One turn sends every row of this set to another row. A few are shown first. Where does it send the rows asked after them?
lag: [-0.36 -1.10 -1.85  0.83 -0.03 -0.13  1.47 -1.53  1.58  0.55 -0.67 -1.56
  0.83  1.02  1.86 -2.83  0.27  0.76 -0.11 -0.16 -1.53 -1.59 -3.32  0.34
  0.79  0.25  1.11 -0.27  1.19  1.01  0.70  1.20 -0.23 -1.85 -0.94  0.04
  1.47  3.24  0.07 -0.03 -0.88 -3.83  0.36  1.38  0.75 -0.64 -0.23 -1.52
 -0.09 -1.13]
mubot: [-1.46  3.72  0.52  0.06 -1.01 -1.46 -1.47  0.20  2.77  1.15 -1.28  1.78
  1.71 -2.03 -2.15 -1.20 -1.14 -1.58  1.32  1.39 -0.50 -0.17 -0.50  1.79
  0.91 -1.34  1.64 -0.33 -0.62 -3.42 -2.26  0.55  2.58 -1.65 -0.01 -0.16
  2.40  0.82 -1.28  0.99 -2.73  1.29  0.73  0.55  3.27  0.22 -0.70  0.13
  1.47  1.07]
Likup: [-0.36 -0.31  2.24  3.13 -0.13  0.41 -1.65  0.02 -0.26  2.53 -2.48 -0.01
  0.96  0.19  0.34 -3.85 -1.32  1.64 -0.04 -0.78  2.30  0.19  0.27  0.74
 -1.30  0.42  0.07 -0.66 -0.31  1.49 -0.04  1.39 -2.80  0.30 -0.69 -2.39
  0.86 -0.25 -0.15  2.48 -1.74 -0.02  3.71  3.25  2.11 -1.85 -1.57  0.67
  1.04 -0.81]
lak: [-2.38 -1.24  1.76  2.64 -1.46 -1.93 -1.58 -2.30 -1.49 -1.99 -0.27 -2.29
  0.09  1.37 -1.05  0.10 -0.05  1.35  0.68  0.72 -0.99  0.56 -2.08  2.66
  2.19  0.00 -0.92 -3.46  2.23  0.39 -0.66  0.48 -0.83  0.11 -2.82  1.06
  0.35  2.07 -0.39 -2.96 -2.12  0.14  0.47  0.73  0.64 -1.43 -2.43 -0.25
  0.69  1.51]
lizez: [-1.81  2.66 -0.32  0.19 -0.65 -0.25 -1.86  0.23  2.57  1.86 -1.58  1.31
  0.92 -2.52 -1.73 -1.32 -1.07 -1.57  0.94  1.65 -1.15  0.17  0.84  3.15
  0.19 -2.11  1.64 -1.33  0.04 -3.63 -1.95  1.09  1.50 -0.94 -0.09 -0.45
  2.32  1.57  0.25  1.35 -3.07  0.99  0.87  0.56  3.44  1.17 -1.06 -0.77
  1.29  0.64]
bif: [ 0.25 -0.05  2.12  3.41  0.97  0.36 -1.45  0.04 -2.06 -0.46  0.69  0.12
  0.16  1.12 -2.85  1.17 -0.79 -0.69  1.73 -0.49 -0.01 -0.29 -1.48  0.00
 -0.53 -2.04  0.88  0.27  1.48  0.97  1.07  0.89 -2.35 -0.28  0.80 -1.04
  0.02 -1.70 -1.78 -0.16  2.05  0.78  0.84  2.07 -2.85 -0.90 -2.53  0.45
  3.59  1.94]
rezup: [-0.71 -0.23 -0.34  2.74 -0.28  0.07 -2.68 -1.05 -1.12 -0.41 -2.74 -0.02
  0.39  0.04  0.37 -3.15 -1.06  0.59  0.70 -1.84  1.09 -0.42  1.02 -0.07
 -0.76 -1.16 -1.12 -1.04 -1.64  1.15  0.28  0.03 -0.51 -0.72 -0.90 -3.70
  0.28 -0.69 -1.33  1.71  1.62 -0.24  1.13  2.73  2.87 -1.83 -2.77  3.46
  2.05 -1.16]
lenos: [ 0.85 -0.61 -0.58  0.04 -0.26 -1.01  0.94 -2.19  0.39  0.89  0.88 -1.39
  2.41  1.42  2.25 -0.81  0.55  0.47  1.53 -1.58 -1.90 -1.58 -1.55  1.99
  0.58 -0.39  0.75 -0.36  0.19 -0.49  0.09 -0.16 -1.33 -1.22  0.03  0.24
  0.40  1.79  1.42 -0.56  0.07 -4.05 -1.23 -0.23  1.70  0.88 -0.65 -1.94
 -0.57  0.52]
ripo: [ 1.16  0.07  0.47  0.63  0.26  0.84  1.01 -1.60  1.21  0.70  0.63 -2.12
 -0.38  0.36  1.45 -1.22  1.00  1.92  1.75  1.23  0.83 -0.78 -2.05  1.78
  1.04 -0.37 -0.21  0.21  1.01 -1.07  0.25  2.35 -0.40 -0.12 -1.10 -0.50
  0.25  0.75  2.00  0.26 -2.21 -2.92  0.49  1.24 -1.19  1.96 -2.31 -2.63
 -1.27 -1.19]
ruze: [ 1.61  0.63  2.88  2.56 -1.25  3.27  0.90 -0.09 -0.69  0.12 -0.04 -1.01
 -1.05 -0.95 -0.97  1.33 -0.73 -0.49  0.61 -0.12  1.82 -0.14 -1.10  0.36
  0.31 -0.71 -0.68  0.79  1.45  0.06  0.43  0.69 -3.20  0.81 -0.14 -1.19
 -0.41 -2.87 -0.30  1.62  0.14  0.00  0.68  2.04 -1.42  2.24 -2.40 -0.32
  1.98  0.83]
Vimu: [-0.46  0.10 -0.24  2.49  1.64 -0.19 -0.08 -0.63 -1.05  0.77 -2.26  0.17
  1.03  1.11 -0.20 -4.62 -1.32 -1.02 -0.76  0.26  1.63 -0.76  0.25 -0.59
 -1.26  0.70  1.40 -0.04 -0.15  1.40  0.69  0.67 -0.25 -0.45 -0.41 -2.97
  1.30 -0.11 -1.94  0.77  0.30 -1.62  1.47  3.23  1.67 -2.14 -1.21  1.70
  2.00 -2.18]
pazu: [ 0.15 -0.43  0.24  1.51 -0.27  0.13  0.92 -1.29 -0.26  1.49  1.80 -1.40
  1.78  1.30 -0.39 -0.96  2.17  0.63  1.01  0.40  0.13 -2.61 -4.22  1.96
  0.89 -2.29  1.73  0.02  0.79  1.45  0.37  0.68 -1.32 -1.80  0.91 -0.07
  1.81  1.31  0.32  0.23 -1.94 -3.11 -0.07  2.58 -0.55 -0.30 -1.50 -1.87
  0.83  0.13]
Kufof: [-0.13 -1.12 -0.06  2.50  0.43  1.29 -2.25 -1.57 -1.00  0.28 -1.08 -0.89
 -0.69  0.28 -2.03 -3.34 -1.19  0.42  0.28 -0.95  4.27 -0.33  1.67 -0.66
  0.21 -0.27 -1.68 -0.13  1.21 -0.28  0.40  0.78 -0.75  0.54 -1.25 -2.44
  0.21 -1.36 -0.72  1.09 -0.42  0.74  2.62  3.26  0.83  0.00 -2.00  0.16
  0.28 -3.28]
koz: [ 0.75  0.64  2.54  2.37  0.21  1.23 -0.84 -0.38 -0.47  1.03 -0.64 -0.33
  1.36  0.01  0.71  1.17 -0.09 -0.81  1.32 -1.07 -1.30 -0.15 -0.37  0.31
 -1.12 -1.39  0.13  0.03 -0.54 -0.37  1.09  0.67 -4.04 -0.44  1.21 -2.40
  0.13 -0.84 -1.58  0.95  2.79 -1.65 -0.87 -0.15  0.04  1.45 -2.65  0.99
  3.83  1.84]
pota: [-1.22 -0.07  1.51  3.42 -0.71 -1.08 -0.57 -1.77 -1.84 -2.48 -1.95 -0.84
 -0.01 -0.06 -1.12 -0.90 -1.70 -0.11 -0.95 -0.04 -3.09  1.94 -0.59  0.86
  2.52  1.47 -1.81 -2.35  3.50  0.28  0.99  0.53 -0.99 -0.11 -2.55 -0.45
 -0.73  1.88 -0.70 -1.72  0.27  0.40  0.56  0.84  1.83 -2.49 -1.59  1.45
  1.13  1.27]
bar: [-1.35 -0.31 -0.55  1.81 -1.12 -2.19 -1.22 -2.53 -1.40 -3.46 -2.02 -1.94
  0.69  0.91  0.45 -0.62 -1.06  1.38  1.47 -2.45 -1.66  0.93  0.66  1.84
  2.56  0.24 -1.86 -2.12  2.12 -0.17 -0.95 -1.22 -0.24 -0.89 -2.78 -0.58
 -0.74  1.89  0.60 -1.00  0.01 -0.64  0.63  0.77  3.38 -1.16 -1.45  1.15
 -0.09  1.15]
Zoru: [-1.42 -0.80  2.60  2.10 -0.22  0.46 -1.17 -1.98 -1.48 -1.79 -0.21 -1.41
 -1.46  0.63  0.15 -0.10 -0.72  0.87  1.31 -0.56 -0.33  0.81  0.22  2.57
  2.13  1.25 -3.03 -1.68  4.17 -1.77 -0.26  0.40 -0.16 -0.06 -3.09 -0.32
 -1.11  0.66  1.00  0.05 -2.80  1.06  1.68  1.24  1.44 -0.21 -1.54 -0.38
 -1.59 -1.15]
Soz: [-2.39 -1.19  0.08  2.03  1.21 -1.04 -1.98 -0.91 -0.95  1.09 -0.98 -0.34
 -0.23  1.60 -1.49 -2.61 -1.45  0.14  1.02  0.01  1.44 -1.65 -0.10  1.30
 -1.19 -0.44 -0.10 -1.73 -0.47  2.26  0.88  0.09  0.58 -0.24 -2.84 -0.69
  1.17 -0.48 -1.31 -0.55 -0.04  1.24  2.62  4.50  1.74 -2.74 -1.83  1.46
  0.99 -2.13]
Deri: [-0.40  2.33 -0.77  0.93 -2.96  0.75 -2.65 -0.17  1.23 -0.22 -1.77  1.49
 -0.68 -4.13 -2.82 -0.60 -0.66 -0.96  0.42 -0.04 -1.21  0.49 -0.50  1.33
  1.23 -2.78  0.99 -0.85 -0.93 -3.06 -0.97  1.52  1.66  0.26  0.48 -0.62
  1.82  1.45  0.43  1.69 -1.99  1.70  0.18 -1.25  0.72  0.49 -2.06 -0.96
  2.20  2.68]
tonuv: [ 1.46  0.49  2.11  2.37 -0.04  1.30  1.19 -0.23 -0.62 -0.95 -0.42 -1.59
 -1.12  1.07 -0.83  1.53 -1.11 -2.08  0.38 -0.64 -1.91  0.83 -1.64 -0.96
  0.14  0.23  0.62 -0.75  1.90  0.61  0.92  1.16 -3.36 -0.83  1.09 -1.32
 -0.08 -0.32 -1.92 -0.60  0.75 -1.40 -1.11 -0.05 -1.07 -0.23 -1.41  0.74
  3.42  2.93]
som: [-1.03  2.75 -1.25 -0.12 -1.81  0.24 -1.37 -0.47  2.67  1.17 -2.50  1.98
  0.25 -2.35 -3.46 -0.51 -0.75 -1.56  1.99 -1.61 -0.05 -1.46 -1.06  0.74
  0.58 -1.95  1.30 -0.51 -0.35 -2.27 -1.11 -0.25  1.63 -2.10  0.20 -0.41
  2.84  1.65 -1.09  1.96 -1.94  1.81  2.15 -0.32  2.33 -0.18  0.11 -1.10
  2.31  1.39]
gubo: [-1.17  0.20  1.76  3.09 -1.97 -2.24 -2.49 -1.63 -0.66 -2.38 -0.82 -2.08
 -0.89  0.44 -0.98 -0.82 -0.93  1.64 -0.06 -1.18 -0.88  2.95  0.83  0.04
  3.44 -0.73 -1.75 -0.01  1.93  0.76  1.80  1.11 -1.24 -0.52 -2.58 -0.53
 -1.69  1.65  1.24 -0.12 -2.85  0.35  1.61  1.19  0.71 -1.65 -1.42  0.57
 -0.01  0.90]
saka: [-0.89  2.33 -2.26 -0.12 -0.97  0.87 -1.63  0.66  1.98  0.32 -1.34  0.99
 -0.23 -3.34 -2.84 -0.76 -0.49 -1.86  1.86 -2.23  0.32 -0.67  0.21  0.24
  1.05 -2.10  1.08 -0.08 -0.67 -2.30 -1.54 -0.15  2.06 -1.29  0.43 -0.66
  2.42  0.87 -1.15  2.03 -2.54  1.90  1.67  1.55  2.45  0.72 -0.03 -1.26
  1.78  1.82]
topu: [ 1.04  0.14  2.66  2.08  0.42  1.12  1.42 -0.05 -0.48  1.82  0.12  0.16
 -0.14  0.28 -1.39  1.49 -0.83 -0.08  2.29 -0.88  0.83  2.02 -0.58 -0.67
 -1.49 -0.38 -1.54 -0.68  0.73 -0.46  0.60  3.18 -3.58  1.22  1.18 -1.41
 -0.79 -1.38 -0.32 -2.33  0.31 -1.12  0.45  0.72 -0.50  0.39 -0.94 -0.57
  1.94  2.62]
Larat: [-0.46  2.79 -0.37  1.04 -3.32 -0.64 -1.95 -0.79  2.21  0.15 -1.65  2.58
  0.74 -3.15 -3.79 -0.39 -1.89 -0.92  0.69  0.60 -0.90  0.25 -1.60  1.19
  1.21 -2.50  0.66 -0.49 -0.39 -3.33 -1.49  1.34  2.09 -0.59  0.65  0.38
  1.77  1.20  0.36  0.74 -1.29  1.43  0.15 -1.51  1.31 -0.46 -1.66 -0.37
  2.15  1.93]
kogam: [-0.60  1.65 -0.54  0.45 -0.67 -0.76 -3.25  0.33  1.23  0.05 -0.31  1.03
 -0.22 -1.89 -2.98 -1.37 -2.55 -2.21  1.64 -0.78 -0.79  0.76  1.39  0.78
  0.71 -0.51  0.61 -1.74 -0.33 -4.38 -2.87  0.77  1.83 -0.52  1.21  0.39
  1.18  0.15 -0.85 -0.12 -2.20  2.57  0.23 -0.31  2.09  0.42 -0.59 -0.95
  0.87  2.47]
Met: [-0.06  2.53  0.31 -0.27 -1.38 -1.34 -3.18 -0.43  1.61  0.08 -0.96  1.21
 -0.35 -1.36 -3.29 -1.07 -1.61 -1.95  1.95 -0.85 -0.80 -0.02 -0.15  0.03
  0.96 -0.17  1.00 -1.22 -1.30 -3.69 -2.15  0.30  2.42 -1.55  0.87 -0.05
  1.36  0.47 -1.65  0.57 -2.49  2.67  0.43 -1.53  1.37 -0.68 -0.68 -0.66
  1.59  2.67]
Solir: [-1.80 -1.15 -0.22  0.70 -0.74 -0.44  1.96 -0.30  0.79  0.06  1.50  0.52
  0.34  1.22  2.52 -0.85  0.26  0.53  1.52 -1.72  0.14 -0.39 -1.79  0.29
  0.31 -1.16 -0.16  2.14  0.83  0.47  0.72  0.62  0.43 -0.28 -1.34  0.41
 -0.08  1.22  1.07 -0.10 -2.68 -3.70  0.72  1.92  0.20  0.28  0.86 -2.21
 -0.71 -0.49]

ruze -> ripo
Deri -> lizez
Now find these:
Vimu -> tonuv
rezup -> koz
gubo -> Likup
pazu -> lak
Met -> som

